Rows are one point carried round by a steady rotation, each followed by how many steps it has turned.
The counts run from 0 to 512.
[109 128 173 181 111 170 162 146  93 109  70 154 106 160 103 100 136  87
 148 173  89 135 139 123  98 129 146 119 136 102 156 136 157 141 145 152
 104 109 119 126 103 110 117  91 158 140 138  94 135  97 126] | 119
[116 138 159 161 135 157 148 136 102 135  56 139 105 193 113 135 130 109
 135 110 143 127 114 103  99 128 168 178 134  73 152 125 103 132 119 140
 119 149  72 115 166 136 107 130 141 139 177 119 129 130 142] | 237
[137 133 120 151 147 130 167 110  88 130 161 113 147 150 184 179 105 103
  81 111 114 106 146 147 122 110 118 138 152 108 145 152 168 127 102  81
 117  96 152 168 149 142 141 103 138 137 198 102 123 125 167] | 17
[125 122 137 147 117 111 170 121  83 100 167  77 148 139 158 143 143 165
 115 125  74 139 100 151 138 121 150 159 126 110 107 117 166 114 121  89
 150  98 147 192 141 122 129 110 129 154 148 146 203 143 114] | 511
[141 144 150 160 130 129 126  89 108  73 139  90 168 113 141 169 119 143
 121 140 177 128 148 101 168 103 134 122 175 149 151 141 143 153  70  94
 126 119 124 138 176 132 113 106 133 115 158 151 149  89 119] | 115
[125 146 162 183 139 125 150 102  98 114 125  95 123 149 172 177 107 117
 134 120 122 144  69 159 145 128 130 183 157 109 158 101 166 100  96 103
 111 101 156 115 148 140 129 127 116 146 175 119 157 153 119] | 126
[125 148 117 152  89 165 188 104 137  75 139 150 187 134 153 130 110 120
  83 141 163 140  97 154 123 101 114 139 189 171 132  97 144 129 127 150
 126 130 171 130  84 102 121 110 161  96 157 110 140 115 117] | 190
[117 140 154 126 136 138 147  93 128 121 121 115 144  94 161 148  81 139
 119 130 184 157 144 162 116 128  97 186 136 127 165  96  88 125 179 118
  85 146  82 154 157 134 114 153  77 114 170 135 129 145 161] | 136
[123 110 102 113 139 178 129 146 119 138 133 133 126 140 165  91 118 140
  93 144 146 154 170 181  91 129 132  86  96 145 149 132  57 134 137 177
 124 161  95 144 113 125 143 133 109  90 101  96 123  94 150] | 209
[118 140 137 140 121 120 115 133 128  90  99 151 134  84 105 125 115 151
 178 161 101 127 137 132 127 147 146 112 125  98 132 140 129 118 107 109
 155 213  90 124 123 109 118  95  61 157 103 188 143 114 114] | 175
[143  91 104 117 106 159 145 132 115  95 137  71 178  65 127 103 106 121
 155 127 149 102 153 149 108 160 130 123 100 150 167 176 155 162 110 140
 119 158 129 108 151 133 160 142 111 104 137 148 179  82 133] | 78
[ 95 134 164 130 113  88 139 135 157 131  82 134 161 188 147 139 102 134
 112 119 107 128 167  82 119 109 165 105 157 154 116 165 126 121 141 137
  94 114 126 145 146 105  86 126 129  75 168 141 109  73 102] | 498
[156  98  65 128 134 173 102 147 126 124 140  92 177  89 153 117 131 140
 117 122 172 117 106 186 109 121 137 141 112 140 144  81 117 120  59 139
 159 165  87 126 169 144 130 133  98 152 149 172 132 122 130] | 276
[117 127 129 141 110 147 109 150 125  97 115 137 123 139 143  80 113 159
 128 167 114 150 164 203  92 136 156 106 136 122 146 115 112 156 149 156
 120 145 119 140  57  82 119  79 117 141 124  81  96 102 126] | 1
[134 142 144 137 114 133 167 149 159 152 158 127 152  91 131 116 117  91
 123 114 141 128 121 166 108 203  75 129 125 116 132 101 130  96 119 137
 109 122 133 113 198 126 152 134 103 145 176 116 154  98 150] | 266
[102 141 155 146 114 105 162 132 107 121 107 107 168 129 146 150 112 171
 147 154  68 135 128  85  98  95 196 139 107 136 134 179 176 105 161 118
 140 120 142 147 176  89 139 127 124 104 137 152 153  99  97] | 184
[145 166 182 129 121  86 124 109 181 148 125 121 174 149 125 138  76 119
 134 133 126 151 162 118 127 168 120  63 126 141 164 183 108 129 100 108
 122 126 141  90 171  95 122 100 121 113 130 121  96  86 117] | 113
[154 123 121 131 119 169 143 113  94 153 146  76 154 150 124 149 135 125
 149 119  83 107 128 138  91 103 159 117  90 140 182 157 176 161 132 132
 127 101  95 147 148 149 146 106 155 158 118 100 166 102 141] | 295
[152 145 184 155 152 164 160  77  83 115 137 140 134  97 124 101  97 131
 143 163 113 178 130 155 109 124 120 118 122 130 155  79 131  86 119 133
 141 158  65 129 131 117 128 123 132 121 105 110 175 104 144] | 56
[125 198 138 145  99 121 127 131 164 119 185 112 188 131 174 174 134 166
 126 137 118 110  93 132 157  78 130 118 167 175 145 113 174 105 150  99
 111  91 149 141 147 143 115 121 100 138 145 156 129 128  94] | 431
[110 133 150 108 131 127 110 167 130 135  83  99 138 212 187 139  96 150
 105 135 134 142 121 171 120 127 135 132 141  83 142 115  82 154 113 134
 103  66 145 112 110 135 102 137 110 134 143 114  61 165 104] | 279
[139 112 140 123  83 144 103 145 149 121 164 108 167 148 116 116 167 167
 140 152  95 126 161 110 122 120 142  70 112 154 120 151 121 177 146 113
 125 116 123 185 116 125 100  81 141 157  78 151 152 120 101] | 43
[137  82 109 137 113 130 111 110  86 108  79 131 132 122 143  89  71 160
 147 137  67 137 105 130 103  97 161 144  82 150 151 135 131  82 132 116
 139 175  88 146 150  95 138 123  76 119 119 136 130 136 108] | 66
[122 172 143 125  87 127 147 127 187 157 117 174 153 152 127 108 119 106
 116 102 122 162 129 182  91 178 109 125 144 143 134 102  76 102 152 156
 131 176  96 101 118 118 125 118  83 150 146 136 118 116 114] | 309
[ 80 148 155 146 109  96 159 178 150 145  86 107 123 170 186 143 136 128
 125 141 125 164 134 122  87 136 136 127 150 156 129 108  88 136 181 133
 129  88 128 120 120 116 109 113  84 118 136 164  94 115  81] | 389
[136 156 114 123 130 166 105 103 130 102 184 119 178  94 180 173 104 184
 117 135 155 129 119 170 145 114 128 130 139 153 151 118 112 133 110 120
 151 174 122 148 118 154 112 131  75 122  99 141 149  99 134] | 36
[165 115 144 121 103 131 162 125 135 144 110 151 178 177 114 169 100  87
 120 143 129 147  81 127 108 142 130 176 121 100 106  79 112 126  80 128
 155 129 174  93 128 114  92 138 108 131 145 162 100 158  89] | 409
[120 140 165 156 102 116 148  95 100 142 139 104 119 178 171  88 122 142
 101 120  37 139 135 141 135 119 131  67 133 151 131 155 156 105 132 113
 111 115 122 164 134 149 139 106 140 137 124 111 190 143 133] | 54
[152  75 106 134  72 149 155 141 112 133 100 182 160 172  98  72 111 110
  98 124  76 103 129 114  99 142 115  96 114 106 103 137 119 122  90 136
 131 186 143 144 121 121 133  96 124 131 121 147 120 162 134] | 22
[ 99 143 149 163 155 154 110 176 102 118 123  76  92 137 144 144 174 174
 156 146 155 126 142 131 144 116 152  98 123  85 155 162  95 159 102 114
 118 121  99 145 175 143 136  87 103 176 111 120 138 132 136] | 107
[157 117 156 106 100 132 104 140 172 111 121 156 198 110 121 120  75 142
 132 171 159 149 150 149 113 150 120 125 122 124 117 103  94 127  98 145
 141 153 137 106 120  99  88 146  72  94 129 162  77 136 114] | 211
[114 162 139 130 121 161 111 151 142  65 120 105 146 110 155 137 105 177
 147 147 179 136 100 178 163 155 100 101 149 123 168 104 111 137 109 159
  97 139 144  89 100 116  98 126  98 149 122 117 131  82 116] | 495
[100 119 137 130 132 122 112 153 112 135 127  71 134 128 178 162 120 137
 140 138 124 100 192 119 122  97 142 124 130 142 153 169 144 156 153 111
  77  87  84 178 165 174 113 131  97 136 159 137 118 115 154] | 215
[149  72 112 147  94 160 160 135 100  92 158 101 148  97 124 108 157 139
 131 117 101 111  97 148 125 141 122 140 103 144 125 114 155 113 115 112
 127 146 124 185 143 127 141 123 115 164 143 148 215 154 122] | 196
[158  73 130 133 118 152 182 153 109 169 156 119 165 121 121 141 150 143
 134 152  92 111 124  77  88 124 115 112  61 122 134 135 135 120 138 108
 129 111 126 192 203 126 137 124 119 138  97 127 163 138 136] | 86
[116 202 148 130 119 116 153 140 177 163 129 149 172 141 137 116 111 123
 142 150 107 154 163 143 104 161 121  62 148 144 131 152 115 124 115 145
 143 139 136  84 132  92 122  90 116 119 112 128  92  67 110] | 112
[107 112 119 121 119 160 136 166 105 132 129  98 101 130 189  86 114 142
 101 106 106 129 137 179 111 155 146  98  98 141 145 168  79 126 136 185
 106 176 104 142 108 159 151 148  97 121 109 118 156 108 161] | 208
[163 144 161 156 110 114 131  79 124 106 119 109 172 137 137 152  70 136
 136 133 117 145  74 167 137 112 112 157 139 120 168  95 169 113 104  71
 106  83 158 120 152 111 122 109 129 147 177 104 122 177 109] | 125
[144 115 150 136  75 141 179 120 132 133  89 111 147 140 100  78 130  91
 150 133  97 141 101 110 103 153 135  81 117 181 147 141 142 128 102 159
 138 163 112  84 142 129 156 127 145 107 126 174 177 113  83] | 121
[130 190 117 143 132 126 133 126 137 173 141 141 142 114 175 171  86 139
 143 152  88 137 133 176 107 105 112  97 132 143 174 122 124 119 175 111
 130 163 111 112 100 147 128  98  58 147  87 146  81 141 114] | 352
[ 93 154 154 167 124 162 104 163 121 127 104 134  79 147 138  96 139 138
 146 171  92 132 155 166 114 118 192 128 114  95 166 162 116 124 166 148
 113 142  86 124 114 108 145 108  95 157 140  61 121 143 127] | 316
[101 127 148 173 100 136 210 134 103 143 123 136 111 148 148 170 146  83
 106 146 132 128 141  53 103 105 145 148 160 144 126 152 130 127 125 125
 140 136 156 121 155 164 141 142 101 100 126 191 136 154 110] | 84
[108 149 139  99 117 132 137 167 133 178 134 135 136 191 141 129 148 141
 127 125  97 144 151 142  78 173 182 116  83  69  99 159  85 133 124 150
 160 153 126 128 127 116 129 127 109 153 101 114 121 138 119] | 32
